Look-ups in named tables: a row name and a column name give one cell, copied from the table.

mapiniv =
	kog	siral	lem	tam	dimoso	fofoli	zuz
zag	277	759	415	645	458	404	827
kelez	433	551	247	661	291	230	553
roboto	564	502	670	174	708	688	489
mis	401	257	519	651	586	588	298
dak	603	210	583	713	478	572	207
kar	269	575	429	685	450	455	520
tig	291	745	557	824	702	700	885
roledos	529	698	667	278	784	766	657

fofoli of tig is 700
lem of zag is 415
lem of tig is 557
tam of kar is 685
siral of roboto is 502
dimoso of roledos is 784
fofoli of dak is 572
kog of kar is 269
zuz of kar is 520
lem of dak is 583
lem of kar is 429
dimoso of kar is 450
zuz of tig is 885
dimoso of roboto is 708
zuz of mis is 298
zuz of kelez is 553
kog of roboto is 564

voduz.csv
,sosasus,lerogup,mab,tem,dov,tiso,nek,dibe,sanu
fareve,163,71,205,215,97,195,141,152,100
lal,101,170,64,67,76,160,159,130,69
fozu,96,206,69,65,150,146,142,113,142
kib,120,137,119,130,18,124,145,165,9
pesas,143,145,181,184,181,203,105,122,185
dominad,74,218,77,64,175,190,50,95,169

What is the tem of fareve in voduz?
215
What is the tem of fozu in voduz?
65
What is the tiso of dominad in voduz?
190
What is the nek of fareve in voduz?
141
What is the dov of fozu in voduz?
150
What is the sanu of kib in voduz?
9
What is the sosasus of pesas in voduz?
143
What is the sanu of lal in voduz?
69
What is the lerogup of fareve in voduz?
71
What is the tem of lal in voduz?
67
What is the dibe of fozu in voduz?
113

mivat
|  | regu | gad | namavos | beb | mup | dogofam |
|---|---|---|---|---|---|---|
| mutipos | 194 | 91 | 69 | 115 | 173 | 125 |
| vekis | 196 | 144 | 50 | 59 | 122 | 83 |
| fos | 135 | 114 | 174 | 176 | 101 | 63 |
| pud | 107 | 83 | 167 | 47 | 142 | 88 |
| bek | 81 | 131 | 72 | 81 | 91 | 80 |
| sul | 130 | 124 | 152 | 104 | 203 | 75 |
| nif | 150 | 172 | 180 | 49 | 115 | 179 |
| dotiro | 93 | 164 | 165 | 178 | 189 | 116 |
| losaki | 199 | 165 | 118 | 52 | 157 | 178 |
| sogap | 123 | 99 | 76 | 96 | 84 | 195 |

What is the dogofam of pud in mivat? 88
What is the mup of vekis in mivat? 122
What is the beb of losaki in mivat? 52
What is the gad of bek in mivat? 131
What is the mup of mutipos in mivat? 173
What is the namavos of fos in mivat? 174
What is the beb of dotiro in mivat? 178
What is the beb of bek in mivat? 81
What is the gad of losaki in mivat? 165
Which row has the largest beb? dotiro

tabapi:
,tuf,dabek,deti,puvuka,saza,golet,nuruvi
tirabo,0.06,-0.35,0.31,-0.08,-0.24,-0.19,-0.24
vir,0.17,-0.33,0.33,0.67,0.09,-0.40,-0.45
lisokes,-0.23,0.00,0.09,0.45,0.42,-0.35,-0.32
tolin,0.13,0.40,-0.41,-0.11,0.02,0.47,0.48
zitubof,-0.01,0.36,-0.36,-0.24,0.00,0.39,0.38
tum,0.02,-0.03,-0.03,-0.35,-0.19,0.09,0.12
pasuso,-0.02,-0.64,0.59,0.26,-0.07,-0.74,-0.71

dabek of pasuso is -0.64
golet of tolin is 0.47
puvuka of tolin is -0.11
puvuka of tirabo is -0.08
dabek of zitubof is 0.36
saza of tolin is 0.02
deti of tum is -0.03
nuruvi of pasuso is -0.71
nuruvi of tum is 0.12
puvuka of vir is 0.67
golet of pasuso is -0.74
dabek of tolin is 0.40
dabek of tirabo is -0.35
deti of lisokes is 0.09
Which row has the largest dabek? tolin

